128 stands for zero in the data rows.
Here is a table of points, one per row:
[ 99 160  85 147 145 141  78  40 126 113 101 121 147 162 119 137 175  89
  69  97  64 182  71 190 142 119 150 129  74 143 129 118]
[ 81 165 102  98 157 126 107 162  86 187 124 147 124 164 103 121 154  63
 117 249 123 128 137  43 144 130 163  83 223 148 115 123]
[ 91 175 115  75 148 134  96 151 152  57 110 134  97 103 151 146 114 130
 167 130 150 139 153 178 207 155 162 109 141 108  97 130]
[ 81 106 118  93 145 119  91 134 115 130  97 199  88 141 178  87 189 134
 121 149  69 139 105 161  95  52 115  93 154 122 178 175]
[134 203 216 106 184 126  99 110 131 104 104 191 176 142 141 171 122  89
 176 110 176 159 168  94 121 137 143 243 160  95 138 141]
[161 134  82 151  80 153  85 144 155 195 148  97 139 107  97 123  85 111
  96  96 175 156 165 156 114 115 133 128 155  65 172 123]
[122 141  95 195  82 148 111 130 127 116 180 116 108 107 126 109 163 143
 150 115 150 179 161 109 112 145 166 156  88 113 189 180]
[106 100 144 112 118 107 163 108  88 203 123  81 215 164 189 123 128 107
 169  84 125  76 185 129  85 122 102 145 122 111 138 131]
[140  87 130 105 163 112 108 119 105 121 113 123 104 133 167  68 127 156
 132 167 116 121 201 160 122 160 101 103  86  97 103 104]
[  0 149 190 105 175 158 155 152 152 111 120 108 110 115  87  68 122 103
 110 161 103 145 213  75 125 163 152 182  99 111 204 153]
[130 110 133 119  87 127  74 171 160 168 144 122 159  92 129 158  75 108
  69  35 130  95 111 147 113 111  63 193 151 154 141 104]
[103 102 117 109 194 129 134 164 105 116 187 144 137 130 104 128 159  96
 154 102  89 143 101 144 152 108 141 142 149  92  97 161]
[141 152  98 141 124 102 138 145 144 102  56 144 148 140 195  73  86  76
  82 132 137 169 105 126 150 156 104  82 107 103 128 101]
[160 111 103 188 112 214 148 127 127 114 130 116 113 120 132 153 138 132
 138 137  98  90 136 153 161 106  91 116 111 151 131 133]
[ 77  95 130 173 132  97 143 146  58 111  83  50 161 100 119  80 186 155
  86 130 118 175  95 134 148 109 121 125 172 170 111 142]
[158  72 104 159  89  93 114 119 116 108 155 155 135 160 158 130 152  96
  98 150 158 133 173 162  95 106 160 164 120 114 165 181]
[138 136 101 219 121 133 103 127 112 124 121 139  73 137 121  77 127 121
 191 118 121 100 133 140 172 131 119  95 131 104  71 102]
[170 179 165 196 127  96 114 147 128 189 152 172 154 118 110 129  78 159
 113 101 128 185 121 124 125 130 156 171 126 167 119  93]
[161 149 167 109 131 183 102 129 129 110 110 132 150 180  78  66  88 120
 174 132 106 140 115 164  93 120 157 107 152 181 103 100]
[148 131  85 133 122 115 147 158 142 109  81 102  95  91 151 119 121 157
 153 150 131 164  82 198  93 123 139 179 154 106  99 146]
[ 68  92 133 119 127 129 173 110 110  68 150 138  67 171 148 106 106 119
 105  75 128 102  99 116 123 141 129 166 163 180 108  96]
[ 94 108 119 165 133 102 171  87 173 159 135 117 164 108 109  43 215 123
  91 189 100 134 141 128 125 137 158  87 193 152 134 142]
[179  63  98  52 132 126 191 119 114 139 165 118 125 118 153 108  92 135
 156 162 125 143  89  89 133 152 150 157 109 114 164  79]
[106 131  84 106 154 117 119  89  71 103 170 165 150  69 108 111  95 121
 155 172 119 154 141 161 140 129 130 120 142 137 136 147]
[108 108 132  59 175 125 106  53 115 141 146 154 141  81  92 140 135 204
 118 131 151 190 139  64 156  72 128 104  78 155  88 152]
[145 156  79 130 123 174 127 155 109 118 100 151 142 122 126  95 178 147
 158 158 147 138  85  94 124 121 126  94  75 126 128 142]
[119 137 165 132  85 115 112 157 118 186 167 117 171 144  60 109 185 138
 166 153 128 131 102 117 101 121 177 100 118  57 116 146]
[138 151 150 135 115  92 101 146 138 166 136 174 114 147  89 177  96 148
  92  95  87  86 129 172 106  92 118 143 112 111 132  86]
[ 90 105  94 140 117  85 130  70 158 111 132 138 103 102 113 110 156 129
 158 123 131  88 143 166 168 117 114 120 135 104  81  78]
[146 122 139 126 120 105  87 170 104 159 170 105 128 115 184 130 186 144
 119 149 101 130  94  47 162  95 109 117 152 113 120 143]
[100 153 104 118 102  92 145 145 101 139 121 148 108 131  75 209 127 117
 137 160  96 148 168 149 110 154 142  86 123 142 132 140]
[133  83 177 165 102 143 126 116 109 190 158 154 130  65 156 125  39 156
  88  70 104  84 169 176 130 133 150  97 121 143 128  65]
[150 141  86 105 132  41 158 151 161 105 101  63 168  65 100 148  86  86
 133 108 135  71 138 174  95  98 173 180 181 158 104 111]
[143 156 147  67  55 202 119  54 111 198 166 147 153 138  81 157 175 140
 125 133 159 168 154 123 139 185 127 156 110 111 128 114]
[151 138 144 119 123 158  95 135  65 178 108 123  61 105 139 131 167 131
  97  85 129 122 111 140 113 170 142 101 122 116 142 152]
[115  97 136 122 178 142  41 139 155  99 105  73 136 138 122 144 147 123
 202 185  74 113  78 168 125 203 123 133 153 147 147 123]
[113 134 158  87  81  66 107 104 125 192 120 129  81 141 138 155 169 115
 153 144 132 123 160  78  96  95 150  92  47 142 149 140]
[132 152 168 141 161  85 185 126 111 128  94  91  89 125 124 131 147  84
 151  63 153 175 109 145 108 143 109 114 142 140 132 120]
[174 135  93 156 216 103 132 150 137  76 127 115 124 121 112 175 130 105
 125 110  85  93 183 154 115 144 150  98 117 205 114 145]
[185 119 131 101 117 114  77 163 133  77 146 147 133 130 148 149 153 162
 156 155 117 128 170 114 140 151 164 145 106 178 152  73]
[133 126 112  96 110 157 113 150 101 113 165  79 128 194 136 172 163 161
 144  91 111 151 115 169 173 148 103 174 128 113 148  97]
[181 149 147  83 130 165 132 113 183 101  87 108 141 127 123 136 129  93
 133  83 120 143 116 101 120 164 132 114  89 136  76 184]
[123 110 141 163 100 134 127 187 151 150 114 145 151 171 136  88 118 147
 117 127 193  95 143 121  68 198 143 169 125 185 111 147]
[168 134 142 146 134 185 146 119 174  72 108 125  86 143 148 142  84 128
 141  47  78 122 194 156 140 144 138 130 151 152  76 196]
[202 180 151 144  93 120 145 131 142 118 106 110 150 118 127 137 121 137
  96  85 104  99 117  61 141 135 108 154 115 108 202 151]
[201  78 109 175 145 108 186 183 130 119 119 215 168 141 143 127 165 163
 115  62 128  96 129 129 126 139 109  90 132 189  90 114]
[ 68 132  83 119 192 140  96 119 169 115 112  93 148 121 156 114 102 174
 144  86  74 114 117 113 138 187 105 107 132 109 152 151]
[119 162  75 109  28 127  96 114 117 159  82 128 109 148 127 125 123 210
 113  87 125  84 132 130 132 139 137 131 132 164  74 115]
[172 136 104 150 162  90 133 102 120 107 172  73 120 151 133 121 169 139
 181 159 146 181 175 115 123 151 115  88 166  70 104  68]
[178  91 139 166 158 102 140 134 147  81 111  84 148 200 143 142  99 198
  87 152 106 176 103 126  81 105 141 101 137 151 111 132]
[113 133 185 144  97  82 145  60 158 159 165 150 146 192 126 134 109 157
 116  76 151 127 116 106 184 110 148 102 178 120 183 199]
[146 142 134 145 147 137 144 123 174 174 138 128 104 144 166 189 116 130
 120 150 106  73 110 160 103 116 150  95 133 119 206  81]
[123 122 143 131 136 159 151 142 142  78 149 115  44 132 127 155 110 142
 127 161 143 160  84 162 108  74 135 167 158 158  99 133]
[172 130 192 129 121 118 130 131 133 108  69 104 136 119 138 150 119 121
 112 108 188  45  92 146 146 101 132 112 112 163  94 134]
[145 110  79 152 154 141 102  86 140 206 115 129 138 173 167 126 101 143
 133 163 192  67 155 152 182  80 124 129 143 119 155 192]
[157 160 123  76 195 135 155  61 143 142 158 117 103 104 126 125 140 187
 147 112 149  96 128 109 119 161 168 152 106 124  81 158]
[137 186  97  92 154 115 172 155 150 113 118 100  93 153 132 137 134 159
 125 144 153 138 109 174 146 122  87  92  99  97 137 145]
[112 105 170 160 122 111 140  96 167  91  26 160 166 102  85 103 122 118
  50 189 104  77 153 130 153 145 169 183 190  82 168  84]
[160  99 125  90 117 106 129 189 159  91 102 105 112 153  50 129  70  32
  76 134  99  80 186  61 109 128 127 192 125 108  65 145]
[120 128 121 140  96 169 126 134 131 193 169 138 106  72 160 131 106  76
 117 152 133 100  65 115 177 156 184 125 117 145 114 111]
[134 125 123  61 144 136 147 150 116  96 149  85 178 141 132  96  97 137
  80 126 132 138 144 223 149  84 127  72 145 163 136 120]
[159 151  73  95 125 157 129 138  94 159 137 178 136 156 104 131 187 152
 106  85 164 117 174  78 135 111  77 108 170 177 215  84]
[ 96 146 190  87 140  72 127  89  84 126  75 126 133 147 161 137  92  67
  65 159 106 122 174  88 157 129  99 176 141  88  79 133]
[156 154 112 158 114 153 121  66 126  79 206  86 107 163 138  95 130  85
 124 128 149 145 146 112 169 109 129 119  79 121 104 112]
[163   2 131 143  39 113  98 171 205 151 103  96 135 112 159 147 141 124
  93  60  90  99 129 104 138 151 137 153 116 165  87  86]
[137 137 150  94 119 154 139 165 145 172 181 174 118  97 127 123 162 124
 105 101 104 130 129 153 102 139 103 126 159  87 114 132]
[ 91 100 108 134 158 129 110 127 171  60 124 135 158 143 148 152 106 135
 192 131  95 104  93  72 100 111 111 134 121 138 128 129]
[ 82 158 123 121 125 211 159 125 107 116 116 125 126 135 108 114 131 112
 112 222 103 108 134  54 129  89 104 192 152 106 111 116]
[125  86 153 137  42  92 120 120 101 126 111  90 139  87 127 182 106 151
 184 112 145  94 137 162 121 168  51 100 147 172 131 183]
[ 62 197 153 149  73 147 139 147 129  91 109  98 231  81 144 121 107 108
  81 187  97 155 169 140 147  79 106 117  49 108 141 110]
[161  87 145 113 147  91 129 117  99 135 138 175 174 146  68  64 103 104
 143 137 122  91  69 162 145 141  92 101  77 127 186 161]
[123 140 117 121 159 135 118 165 117  89 177 127 151 130 178 118 161 147
  82 153 135 127 127 222 106 109 102 126 138 104  89 178]
[108 188 132 136 105  87 101 125 113  38 212 122 142 116 151 120 111 179
 109 173 156  70  79  84  58 161 112 116 120  77 102 144]
[ 89 106 120 146 159 156 128 103 129 107  98 124 102 129 159 160 132 119
 110 132 198 132 119 141  96 136 136 122  94 102 138  74]
[124 173 155 104  82 130 132 107  98  50 154 148  87 142 176  92 190 108
 183 170 107 187 123 131 143  84 107  80 148 157 161  57]
[ 83 136 130 128 148 124 138 134 216  80 152 124  90 126 117 160 182 106
 140 105 192  99 134 130 125  96 137 127 128 125 113 112]
[116 132 147 147 130 146 146 183 176 180 134 138  95 164 141 153  92 104
 151 116 162 164 131 170 118 211  61 165 108 179 100 152]
[114 199 139 130 184  96 125 131 115 140 144  87  83 160  63 171 101 122
 141 150 105 135 115 121 189 179  67 192 101  87 137  94]
[ 69 131 137 152 200 138 212 148 108 129  68 147 121 112 155 189 108  81
 130 132 107 105 208  99 139 156 116 254 108 104  78 132]
[155  75 154 163 195 164 106 139 120 150 119 130 166 117  68 152 127 140
 147 129 171 154 136 130  93  77  77 142 113 139 114 128]
[128  99 111 130  94 100 122  85 140 189 120 136  71 138  69  72 121 117
 122 140 116 152 129 144  50 105  72 112 117 136 142 108]
[146  68 143 151 146 136 115 193  90 114 105  94 119 108 115 127  92 108
 133 118 157 136 105 115 169 101 188  47 127 127 140 108]
[137 130 145  99 125 151 161 161  67 167 146 148 103 153 154  93 152 133
 160 123 139 159  97 126 178 115 231 183  79  92 161 149]
Along one direction, these points spread out more than along any other. Take the direction at right angles to it along which they spread out most. Go by this last direction. For each point below, how far along it does it lie, from 0 to 99? 50 is the average, and the first point above lies past it. One standard deviation of the points above along it is 16.
[132  60 122 151 115 110  87 176 126  87 123 188 105 105 123 133  90 151
  69 136 171 104 107 108 146 141  61 133 136 146 143 164] --> 52
[132 188 128 127  87 143 136  95 121 158 146 183 139 114 158  82 122 141
 192 118  95 130  96  92 120 129 125 118 111 180 148 107] --> 66
[160 111 147 134 149 144 130  73 114 132 141 115 127  67 114 105 183 158
 188 149 153 123  91 156 145  96  85 107 118 114 152 119] --> 73
[ 83 144 130 148 173  92  84 113 142 164 121 146 172 147 139  99 113  89
 126  92 183 164 113  85 136 118 114 135 167 166 120 112] --> 45
[135 108 129 118 112 140 195  87 140  74 104 146 152 133 122 204 117  96
  86 139 135 137  88 154 135 208 137  91 131 122 136 102] --> 45
[118 102 132 126  65 133 183 213 169 176 117 154 133 110  96 144 139 165
 142 106 108 156 144 109 165  88 102  99 142  84 111 122] --> 58
[142 135 144 116 109 132 154 149  91 126  96 103  94  81  80  92 109 125
 115  41 142  84 167  97  86 109 180 112 148 114 187  75] --> 49
[131 116 133 186  97 183 176 110  87 149 118 105 140 151 117 165 147 151
  97 140 106 106  94 124  70  90 161  91 128 135 123 101] --> 66
[144 176 141 113 185  83 136  91 172 188 144 113 126  75 166 111 128 133
 128 176 171 148 107  98 123 133 135 171  91 144 142 172] --> 43
[116 110 104  96 129 175 132 118 146 165 165 152 140 134 154 152 110  95
 139 135 162 171  82  59  72 145 134  90 126  96 103 114] --> 56
[129 112  99 167 125 155  74 118  47 102 161 154 108 108 136 155 144 147
 137 115 102 147 101  79  86 161 157  70 148 109 144 182] --> 71
[162 134 108  93 125 157 116  66 121 117 120 118  95  93 142 131  88 123
 169 200  83 223 115 137 149  68 108  90 174  81 141 178] --> 61
[ 41 119  89 126  89  93 147 140 140  96 107 151 178 170  96 142  96 162
 163 118 149 107 104 134 152 109 184 157  89 114 124 165] --> 43
